Families of rows that turns and mirrors carry onto each other, the same ones carrying the whole set onto itself: the rest of each named row's family, in list order
5 families of 8 rows
rilu: [-0.72 -0.63 -0.88  1.59 -0.81  1.41  1.07 -0.72]
nofa: [ 0.69  0.46  1.72 -0.34  1.89 -0.39 -0.41  0.71]
tak: [-0.57 -0.45 -1.46  1.77 -0.01  1.34  1.43 -0.86]
Deni: [-0.71  0.63  0.61  0.98 -0.67  0.26  3.18 -2.85]
bog: [-0.04  1.31 -0.95  0.94  2.29  1.01 -0.66  0.04]
ded: [ 0.13  2.88  1.59 -0.71  2.26  0.16  0.01 -2.14]
figig: [-0.75 -0.06 -1.45  1.23 -0.78  1.64  1.38 -1.30]
dagi: [-0.73  2.96  1.63 -0.64  2.26 -0.25 -0.19 -1.57]
moz: [ 0.54  1.40  2.66 -0.76  1.00 -0.94  2.39 -1.79]
pono: [-1.82  2.43 -0.60  1.17  1.01  0.97  0.35 -2.52]
Zafa: [-1.57  0.67  0.62  0.79 -0.74  0.49  2.72 -2.91]
Nutip: [-1.08  2.61 -1.03  1.76  0.86  0.91  0.89 -2.48]
Soki: [ 0.12  3.21  1.11 -0.15  2.44 -0.19  0.07 -1.43]
Fafa: [ 0.85  0.51  1.66 -0.73  1.66  0.03 -0.37  0.65]
Nitef: [-0.43  1.04 -0.86  1.40  1.47  0.96 -1.14 -0.03]
zuroz: [-1.00  2.69 -0.57  0.93  0.92  1.37  0.28 -3.06]
Las: [ 0.43 -0.99  1.32 -0.55 -0.61  0.35  2.47 -0.73]
guvi: [-0.23  0.96  2.81 -0.58  0.63 -1.08  2.20 -1.92]
vobi: [ 0.40 -1.43  1.66  0.03 -0.21 -0.19  1.90 -0.10]
fusa: [-1.58  0.64  0.62  1.14 -0.78  0.12  2.61 -2.86]
rig: [ 0.29  0.90  2.58 -1.64  0.73 -0.61  2.25 -1.51]
roki: [-0.60  2.89  1.71 -0.25  2.27 -0.55 -0.09 -1.51]
Bikik: [ 0.82 -1.52  1.29 -0.64  0.15  0.70  1.78 -0.47]
rov: [ 0.36  1.19  2.64 -1.07  0.54 -0.16  2.23 -2.66]
kobud: [ 0.47 -1.34  1.58 -0.25 -0.42  0.18  1.85 -0.16]
Tep: [ 1.09  0.03  1.25 -1.08  2.11  0.54 -0.27  0.29]
Guga: [-0.27  1.84 -1.05  0.46  1.65  1.18 -1.02 -0.20]
Rupi: [-0.01  0.65 -1.01  0.68  1.86  1.72 -1.01 -0.32]
mafod: [ 1.01  0.78  1.63 -1.49  1.77 -0.07  0.11  0.27]
pofe: [-0.24 -1.02 -1.10  1.07 -0.26  1.87  1.13 -1.09]
Tidas: [ 1.06  0.34  1.61 -0.76  2.20 -0.32  0.36  0.56]
Gemam: [-1.39  2.38 -1.34  1.12  0.61  1.31  0.37 -2.28]
Buloz: [-0.16  2.97  0.97 -0.88  2.45  0.15 -0.40 -1.16]
Vibus: [-0.93  0.24  0.25  0.30 -0.84  0.70  3.00 -2.61]
kub: [-0.36  1.21 -0.78  1.01  1.30  1.29 -1.27  0.00]
dib: [ 0.51 -1.45  1.15  0.09  0.06  0.11  2.56 -0.38]
lafa: [-0.45  1.04  2.87 -1.11  0.70 -0.71  2.10 -2.04]
vov: [-1.70  2.55 -0.54  1.67  0.94  0.57  0.27 -2.51]
Kofer: [-0.86  0.89  0.50  0.61 -0.56  0.97  2.52 -3.47]
valok: [-0.80 -0.75 -0.89  1.80 -0.60  1.02  1.01 -0.84]

The rest of the family of Bikik: ded, zuroz, rov, Tep, Rupi, pofe, Kofer
The rest of the family of Buloz: figig, Las, rig, Guga, mafod, Gemam, Vibus
The rest of the family of lafa: rilu, dagi, pono, Zafa, Fafa, kobud, kub
The rest of the family of vov: nofa, Nitef, guvi, vobi, fusa, roki, valok

Families of rows that turns and mirrors carry onto each other, the same ones carrying the whole set onto itself: the rest of each named row's family, in list order
4 families of 8 rows
kezu: [-3.25 -1.82 -0.21  0.91 -1.68 -1.31  0.12 -0.53 -2.20  0.76 -0.76  1.18
 -0.51  0.14 -0.20 -1.23  0.33  0.52  1.46  0.53  0.99 -0.64 -0.19  2.58
 -0.69  0.30 -1.02 -0.42 -1.70  2.86 -2.15  1.92  0.25]
nukuf: [-2.48 -1.78 -0.51  1.27 -0.90 -1.62  1.34  1.58 -1.86 -3.20  0.00  0.32
  1.22 -1.83  0.99 -1.41  0.87  0.33  0.58  2.15 -0.53 -2.50  1.14  1.97
 -2.05  1.29 -2.09 -2.35  0.75  2.00  1.28  0.43  2.43]
Vel: [ 0.94 -2.21  0.03  1.58 -0.59  0.10 -0.07 -2.89  1.21  1.05 -0.25  1.90
  0.15  1.74 -0.44 -0.50  1.01 -1.00  0.87 -0.54 -1.51  0.31 -0.66  1.32
  0.49  1.64 -0.97  1.65  0.58  0.83  0.96  0.43 -0.33]
nebiv: [ 0.13 -0.17  0.45  0.41 -2.56 -1.73  0.33  0.49  0.50 -2.66  0.57  0.02
  1.34 -2.69  2.81 -0.16  0.42  0.97 -0.47  3.69 -0.88 -1.70  0.83  0.97
 -2.30  1.88 -3.09 -0.84 -0.87  2.03  1.64  2.11  2.43]
sot: [ 3.07 -0.82  1.11  3.13 -1.49 -0.57  0.69 -0.37  2.47 -2.17 -0.44  1.21
  1.82 -0.23  2.11  0.40  0.43  2.37 -0.67  3.20  0.73  0.40 -0.31  1.37
 -0.71  3.15 -1.17  0.09  0.02  1.54  0.36  0.79  1.97]
fita: [-2.54 -2.14  0.21  1.23 -2.28 -1.08  1.15  1.69 -2.05 -0.40 -0.92  1.15
  0.42 -0.28  1.80 -1.83 -0.06  1.36  0.99  1.94  0.75 -1.35  0.98  3.90
 -0.31  0.46 -2.09 -0.92 -1.16  2.39 -1.63  1.01  2.18]
Kise: [-1.95 -2.63 -1.08  1.64  0.66 -1.13  1.16  0.05 -1.27 -2.48  0.32  0.93
  0.73 -0.36 -0.96 -0.95  1.46 -1.26  0.77  0.42 -1.43 -2.25  0.18  0.97
 -1.10  1.65 -1.20 -1.47  2.02  1.06  2.45 -0.69  1.25]
difo: [-0.25 -3.61 -0.21  1.87 -0.37  0.40  1.20 -0.54 -0.03 -0.11 -0.52  2.34
  0.88  2.08 -0.06 -1.57  0.87 -0.85  1.03 -0.48 -1.63 -0.57  0.51  2.55
  0.80  1.39 -1.41  0.50  1.63  0.49  1.23 -1.30  1.15]
vuleb: [ 0.81  1.30  1.07  0.95 -3.11 -1.36 -1.08 -1.99  1.74 -1.44  1.18  2.00
  0.76 -1.66  2.31  0.11  0.86  1.38 -0.56  2.93  1.41  1.73  0.98  1.50
 -1.26  2.32 -2.65  0.69 -1.11  1.30 -0.05  1.84  2.17]
gana: [-3.22 -1.42 -1.18  0.90 -0.14 -2.28  0.11 -0.76 -2.22 -1.53  0.37  0.21
 -0.41 -1.25 -1.58 -0.08  1.22 -0.86  0.87  0.69 -0.07 -1.91 -0.79  0.09
 -1.50  1.39 -0.98 -1.48 -0.12  2.42  0.58  1.21  0.18]
pizi: [-2.52 -1.59 -0.47  0.87 -0.66 -1.48 -0.35 -2.20 -0.91 -0.61  1.13  3.41
 -0.55  1.05 -2.12 -0.32  1.97 -1.84  0.35 -0.70  0.71  1.14 -0.03  0.92
 -0.47  1.49 -1.36  0.14  0.32  0.85  0.07 -0.77  0.64]
zimu: [-3.86 -1.91 -0.81  1.38 -1.01 -1.64  0.50  0.09 -2.50 -1.61  0.64  2.90
  0.06  0.55 -1.32 -1.05  1.42 -0.51  0.46  0.09  1.59  0.31  0.93  2.02
 -0.22  1.40 -1.85 -1.20  0.41  1.44 -0.79 -1.38  1.95]
Razik: [-0.27 -0.45  1.02  1.02 -3.08 -1.12  0.26  0.54 -0.30 -0.12 -0.62  0.73
  0.35 -1.34  3.20 -0.86 -0.41  2.20  0.39  3.24  0.85 -0.78  0.62  3.26
 -0.34  0.97 -2.43  0.26 -2.05  2.39 -1.38  2.44  2.17]
mosib: [ 1.85 -0.31  0.31  0.40 -1.78 -1.36 -0.34 -1.62  2.07 -1.76  1.06  0.44
  0.93 -1.75  1.64  0.90  0.86 -0.44 -0.70  2.53 -2.00 -0.94 -0.21 -0.41
 -1.56  2.46 -2.54  0.63 -0.33  1.17  2.92  1.80  1.15]
koto: [ 1.68 -0.04  2.29  1.46 -1.30 -1.61 -0.11 -1.61  2.21 -0.79 -0.17  1.94
 -0.06 -1.16  1.61  0.09  1.29  0.57 -0.18  3.13  1.25  0.42 -1.51  2.06
 -2.71  1.27 -0.11  0.44 -1.85  1.57 -0.29  3.06  0.94]
Pimeb: [ 1.41  0.27  1.35  1.47 -2.26 -0.82  0.14 -0.40  1.81 -2.37  1.11  2.49
  1.31 -1.29  2.94 -0.73  1.13  0.89 -0.69  2.99  0.86  0.92  1.75  2.83
 -0.51  2.27 -2.95  0.57  0.68 -0.01  1.32  0.04  3.59]
bafod: [-0.60  0.17 -0.19  0.02 -1.86 -2.45 -0.96 -1.95  0.12 -0.98  0.90 -0.03
 -0.23 -2.17  0.28  1.34  0.74 -0.23 -0.27  2.21 -0.52 -1.01 -1.09 -0.78
 -1.94  1.93 -1.93 -0.02 -1.75  2.50  0.98  2.91  0.12]
kamo: [ 1.77 -2.62  0.65  2.02 -1.37  0.51  1.25  0.24  1.37 -0.68 -0.38  1.91
  1.51  1.12  2.41 -1.36  0.40  0.32  0.25  1.36 -1.73 -0.72  1.11  3.08
  1.04  1.83 -2.44  0.97  1.36  0.18  1.71 -0.85  2.48]
Kimin: [-2.20 -3.85  0.88  0.99 -0.62 -2.11  2.05  2.19 -1.61 -1.31 -0.36  3.04
 -0.07  1.03 -0.16 -0.58  1.30 -0.86 -0.21  1.50  0.78 -1.26 -0.71  2.78
 -1.21  0.38 -1.08 -1.33 -1.14  1.46 -0.44 -0.96  2.37]
Loso: [ 0.72  0.68  0.82  0.59 -2.13 -1.35 -1.43 -3.63  2.03 -0.47  1.43  2.75
 -0.03 -0.56  0.39  0.47  1.56 -0.51 -0.45  1.18  0.64  2.15 -0.01  0.57
 -1.24  2.16 -1.87  1.44 -0.77  0.71  0.64  1.50  0.73]
danib: [ 0.39 -3.38  0.13  2.83 -1.00 -0.96  2.04  2.31 -0.22 -2.60 -0.48  1.99
  1.75  1.26  0.81 -0.07  0.39  1.27 -0.68  2.05  0.38 -0.82  0.26  1.97
  0.37  2.46 -1.89 -0.99  0.44  1.44  0.19 -1.94  3.00]
volab: [-1.09 -0.61  0.45  1.88 -2.10 -1.22  0.80  1.31 -0.50 -2.88  0.65  2.24
  1.34 -1.14  2.32 -1.34  0.77  1.33 -0.24  2.82  1.72  0.14  2.28  3.29
 -0.23  1.95 -2.99 -0.88  0.71  0.80  0.08 -0.83  3.99]
tid: [-1.97 -2.05  0.07  1.81 -0.75 -1.03  1.20  1.02 -1.08 -2.40  0.78  3.20
  0.78  0.38  0.50 -1.42  1.55 -0.47  0.05  0.99  0.88 -0.14  1.75  3.17
  0.33  1.66 -2.34 -0.80  1.78  0.09  0.86 -2.31  3.50]
fov: [-2.00  0.09 -0.22  0.48 -2.00 -1.91 -1.41 -3.21 -0.23 -0.24  1.19  2.57
 -0.52 -0.03 -1.27  0.42  1.50 -0.57  0.14  0.21  1.33  1.85 -0.26  0.16
 -1.30  1.80 -1.54  0.40 -1.35  1.90 -0.94  1.20 -0.01]
Gafu: [ 1.07 -1.51  2.11  1.92 -1.05 -1.84  1.68  2.12  0.57 -2.05 -0.31  1.89
  0.37 -0.92  2.73 -0.30  0.75  0.99 -0.62  4.05  1.62 -1.21 -0.38  3.60
 -0.78  1.16 -1.32 -0.44 -0.75  0.88  0.16  0.39  3.47]
rabod: [-1.37 -4.04 -0.61  1.81 -1.00 -1.03  1.04 -0.18 -0.55 -1.11 -0.51  2.83
  1.23  2.59 -1.98 -0.10  1.14 -0.30 -0.03 -0.40 -0.47  0.37 -0.68  0.32
 -1.40  1.90 -0.89 -0.97 -0.50  2.35 -0.58 -1.07  0.44]
beri: [-1.49 -2.41  1.05  0.51 -0.91 -1.98  0.18 -1.46  0.10  0.01 -0.28  3.01
 -0.52  0.83 -1.26 -0.16  1.76 -1.32  0.37  0.52  0.43  0.48 -1.72  1.28
 -3.22  0.38  0.13 -0.41 -2.19  2.13 -0.86  1.68 -0.16]
gam: [-0.95 -0.15  0.59  0.71 -2.62 -1.42 -0.70 -1.67 -0.34  1.01 -0.47  0.69
 -0.56 -0.92  1.26 -0.29  0.02  1.25  0.81  1.94  1.02 -0.05 -0.54  2.09
 -0.75  0.90 -1.38  0.70 -2.57  2.82 -1.84  3.38  0.17]
sina: [ 0.42 -1.68  0.11  1.30 -1.10 -0.86  1.20  0.95  0.64 -3.26  0.43  0.76
  1.99 -1.51  2.19 -1.04  0.98 -0.04 -0.11  2.53 -2.05 -2.03  1.37  1.49
 -1.62  2.04 -2.67 -1.10  1.33  0.72  3.24 -0.04  2.83]
Tebi: [ 1.37 -1.35  0.50  2.05 -1.39 -0.70 -0.52 -2.91  2.05 -0.71 -0.36  2.09
  1.18  1.02 -0.72  0.45  1.03  0.70 -0.07  0.73 -0.09  1.59 -1.26 -0.24
 -2.42  2.51 -0.21  0.26 -1.04  2.42 -0.39  1.74 -0.55]
Kivek: [-0.56 -1.16 -0.79  0.68 -0.09 -1.79 -0.42 -2.53  0.10 -0.94  0.95  0.58
 -0.29 -0.65 -1.40  0.93  1.45 -1.75  0.21  0.46 -1.45 -1.11 -1.38 -0.98
 -1.05  2.10 -1.13  0.14  0.17  1.47  2.18  1.18 -0.37]
rozi: [ 2.93 -1.27  0.89  1.61 -1.67  0.33  0.00 -2.11  2.60  0.41 -0.05  1.60
  0.84  0.62  1.95 -0.18  0.54  0.24  0.08  1.35 -1.52  0.21  0.02  1.78
  0.81  2.20 -1.90  2.17  0.27  0.48  1.57  0.84  1.01]

The rest of the family of Razik: kezu, Vel, fita, difo, kamo, gam, rozi
The rest of the family of Kise: nukuf, nebiv, gana, mosib, bafod, sina, Kivek

